[116 122 151 137] result: 116
[147 132 146 133 150] result: 147
[127 111 100 122 149] result: 127
[125 119 145 148 121 107 142] result: 125
[119 152 114 143 115 126] result: 119
[151 156 131 149] result: 151
---
array([[112, 154, 146, 116, 121, 143],
       [141, 108, 124, 148, 145, 128]]) => 121

array([101, 125, 130, 128, 123, 129, 146]) => 123

array([112, 150, 147, 146, 111, 147]) => 111

array([[141, 104, 128, 132],
       [110, 136, 134, 125],
       [151, 121, 115, 114]]) => 110

array([[127, 143, 153, 133, 137],
       [119, 100, 128, 111, 147]]) => 137

array([[141, 137, 141, 142, 112],
       [116, 130, 129, 141, 121],
       [150, 129, 142, 120, 116]]) => 112

array([123, 132, 138, 104, 158]) => 158

array([105, 109, 133, 142, 111]) => 111

array([[120, 136, 140, 132, 130],
       [122, 106, 121, 112, 136],
       [128, 152, 138, 146, 119]]) => 130
---
[[117 149 128 132 125 132 122]
 [128 126 128 124 133 130 143]]	124

[[154 137 111 103 118]
 [134 147 105 110 113]
 [114 144 116 126 105]]	144

[133 154 133 129 127 129]	133

[114 127 103 119 141 128 120]	119

[106 128 128 129 142]	128

[[130 125 130 126 153 125 138]
 [127 142 131 137 138 125 124]
 [130 129 140 124 118 133 123]]	124

[[128 155  99 129]
 [128 106 151 127]]	128

[118 138 156 128 147 106]	156
---
Q:
[[137 133 129 133 134 155]
 [126 131 124 131 129 106]]
A: 134

Q:
[[137 136 131 130 118 139]
 [130 123 126 123 101 127]
 [116 135 114 124 120 139]]
A: 101

Q:
[[101 104 150 157 126 138]
 [125 125 133 128 125 122]
 [130 130 126 125 127 127]]
A: 125

Q:
[[106 131 138 130 120]
 [120 127 134 129 123]
 [133 123 132 129 125]]
A: 129

Q:
[[150 125 138 138]
 [107 129 145 121]]
A: 138

Q:
[[123 132 127 128 126 131 130]
 [123 132 126 128 125 131 131]
 [108 150 118 122 116 141 141]]
A: 131
---
[138 101 116 148 113 114 124] 138, 124

[126 152 121 125 114] 126, 114

[[132 122 113 118 143 136]
 [108 147 118 105 106 130]] 132, 130

[133 103 125 109] 133, 109

[107 128 135 128 133 126] 107, 126

[[111 133 105 138  99 133]
 [126 130 112 129 113 126]] 111, 126

[141 143 122 100 130] 141, 130

[[141 148 138 106 141]
 [128 109 155 100 150]
 [157 123 156 138 146]] 141, 146

[[119 154 135 141 137 127]
 [118 120 146 130 136 138]
 [150 126 123 113 131 124]] 119, 124

[140 129 151 106 153 142 134] 140, 134
---
array([[130, 152, 132, 128, 129, 129, 121, 123, 133],
       [128, 128, 135, 133, 128, 136, 139, 123, 132],
       [128, 136, 132, 130, 128, 130, 126, 131, 131],
       [128, 131, 137, 130, 129, 137, 134, 125, 142],
       [128, 131, 137, 133, 128, 134, 122, 121, 142],
       [131, 130, 156, 134, 128, 150, 134, 123, 132],
       [129, 130, 140, 130, 130, 140, 142, 120, 143],
       [128, 135, 132, 129, 128, 131, 130, 126, 137]]) -> 137

array([[110, 138, 123, 142, 127, 105, 118, 133, 128, 131, 131, 127, 122,
        126, 141],
       [134, 123, 134, 128, 137, 126, 139, 129, 119, 112, 141, 136, 128,
        126, 137],
       [123, 119, 121, 122, 129, 130, 131, 132, 123, 117, 136, 133, 126,
        122, 126],
       [111, 135, 125, 138, 126, 120, 119, 135, 117, 130, 126, 128, 122,
        123, 133],
       [111, 129, 130, 121, 115, 128, 105, 135, 142, 117, 129, 115, 130,
        134, 112],
       [124, 128, 139, 125, 122, 131, 118, 132, 135, 124, 127, 117, 137,
        134, 132],
       [120, 126, 118, 124, 127, 121, 122, 129, 132, 107, 146, 126, 125,
        129, 116],
       [114, 136, 121, 138, 127, 112, 119, 132, 124, 128, 128, 128, 121,
        125, 139],
       [112, 144, 131, 136, 105, 146, 124, 137, 125, 139, 136, 135, 130,
        127, 128],
       [116, 122, 134, 117, 129, 136, 127, 144, 122, 112, 126, 136, 116,
        120, 117],
       [117, 151, 135, 131, 104, 146, 131, 133, 130, 139, 149, 124, 138,
        134, 124],
       [125, 120, 136, 120, 136, 133, 138, 141, 114, 110, 132, 143, 117,
        119, 126]]) -> 126

array([[122, 126, 118, 126, 127, 148],
       [137, 144, 123, 128, 132, 103],
       [121, 154, 125, 122, 125, 133],
       [117, 114, 122, 130, 127, 148],
       [128, 104, 122, 132, 136, 138],
       [131, 105, 135, 132, 123, 142],
       [135, 133, 112, 132, 133, 104],
       [130, 107, 139, 139, 126, 139]]) -> 139

array([[124, 126, 127, 126, 119, 124, 128, 123, 123, 123],
       [124, 124, 125, 124, 122, 122, 125, 124, 123, 123],
       [142, 111, 125, 129, 145, 105, 115, 145, 140, 133],
       [129, 129, 128, 128, 132, 132, 128, 129, 130, 130],
       [125, 125, 118, 122, 143, 133, 115, 129, 123, 131],
       [124, 136, 129, 129, 117, 128, 135, 119, 113, 124],
       [124, 125, 126, 125, 121, 124, 127, 123, 124, 123],
       [130, 128, 129, 129, 130, 127, 129, 131, 131, 129],
       [122, 123, 118, 121, 133, 127, 117, 124, 118, 126]]) -> 126

array([[124, 145, 135, 114, 151, 128, 129, 127, 128, 121, 143, 143, 142],
       [127, 127, 142, 130, 133, 116, 109, 120, 137, 142, 135, 136, 117],
       [116, 149, 125, 131, 118, 137, 145, 133, 124, 122, 142, 138, 132],
       [132, 131, 125, 124, 134, 134, 133, 123, 123, 130, 114, 126, 135],
       [119, 106, 133, 111, 110, 122, 151, 116, 125, 118, 121, 138, 120],
       [118, 147, 128, 144, 111, 132, 118, 134, 140, 142, 141, 132, 104],
       [130, 135, 124, 133, 138, 139, 111, 138, 145, 127, 127, 120, 118]]) -> 118
---
Input:
[[151 120 124 133]
 [107 113 144 140]]
Output: 120

Input:
[[152 117 154 132 119 125]
 [119 115 136 108 120 124]
 [117 120 120 131 136 115]]
Output: 115

Input:
[[107 136 109 138 117]
 [119 101 110 125 122]]
Output: 136

Input:
[[113 152 117 133 106 148]
 [144 110 138 124 147 114]]
Output: 152

Input:
[[136 136 106 122 140 149]
 [106 137 148 125 125 120]
 [132 106 151 130 129 102]]
Output: 137

Input:
[[138 133 126 147 146]
 [157 119 144 125 130]]
Output: 133

Input:
[[132 129 126 118]
 [101 105 132 152]
 [140 133 140 119]]
Output: 105
---
[[139 143 146 119 131 126 126]
 [108 113 136 125 121 120  99]] value 139

[[117 134 116 133 118 139 119]
 [133 138 144 127 137 101 129]] value 117

[[118 124 105 109 111 126 136]
 [122 139 113 128 121 122 112]] value 118

[[142 107 147 125 122 111 130]
 [132  99 118 144 123 134 139]] value 142

[[136 100 129 128]
 [145 131 129 128]] value 136

[[114 116 101 151 141 116]
 [131 150 132 110 126 112]] value 114

[[143 134 139 111 134]
 [117 128 126 113 102]] value 143
---
Input:
[[127 127 123 116 116 104]
 [128 129 129 131 128 135]
 [129 127 125 124 130 131]]
Output: 128

Input:
[[114 130 132 129]
 [139 121 121 133]
 [105 151 132 105]]
Output: 139

Input:
[[115 110 109 110]
 [148 111 149 105]
 [146 153 127 131]]
Output: 148

Input:
[[125 143 129 131 149 143]
 [128 134 124 127 138 135]
 [132 113 118 122 109 117]]
Output: 128

Input:
[[140 126 139 119 123 138]
 [126 110 104 101 125 101]
 [150 124 147 144 137 143]]
Output: 126

Input:
[[147 115 119 136 129]
 [110 140 116 123 121]
 [124 130 152 124 134]]
Output: 110

Input:
[[147 139 136 109 135 111]
 [128 143 137 126 132 153]
 [139 117 117 122 118 125]]
Output: 128

Input:
[[157 133 107 145 140]
 [103 145 127 117 102]
 [110 117 109 111 131]]
Output: 103

Input:
[[122 136 135 130 130 126 131]
 [120 126 124 117 134 139 135]
 [127 129 132 135 139 106 135]]
Output: 120

Input:
[[129 122 150 122 109 144 114]
 [111 122 121 147 139 126 113]
 [152 131 139 135 113 119 148]]
Output: 111
---
[110 106 118 111 132 120 122] => 122
[123 137 149 157] => 157
[106 152 114 108 151 148 145] => 145
[123 114 106 149] => 149
[112 105 128 137 130 136 115] => 115
[129 124 129 112 136 104 119] => 119
[130 121 109 150 110 154 155] => 155
[111 150 138 119 155 110 126] => 126
[157 123 149 118 108 131] => 131
[128 133 157 156] => 156
---
[[133 140 151 139]
 [116 110 132 108]] ans = 110

[[120 121 128 107]
 [127 124 141 115]
 [137 140 116 148]] ans = 124

[[139 120 122 156]
 [138 120 123 155]
 [138 120 123 152]] ans = 120

[[137 127 129 113]
 [113 134 119 148]
 [146 131 132 107]] ans = 134

[[147 125 138 127]
 [145 153 153 128]] ans = 153

[[111 145 146 118]
 [109 137 139 118]
 [150 128 145 112]] ans = 137
---
[[137 137 114 121 104 145]
 [145 106 113 111 107 116]
 [103 126 122 125 126 119]] | 137, 119

[123 102 151 124 137 143 144] | 123, 144

[[141 138 110 119 150]
 [117 139 142 105 151]] | 141, 151

[[154 141 145 138]
 [153 140 143 138]
 [141 124 115 142]] | 154, 142

[[139 153 123  99 122 120 123]
 [138 144 123 101 123 121 125]
 [132 131 127 112 125 125 125]] | 139, 125

[130 118 127 150] | 130, 150

[152 147 103 125 126] | 152, 126
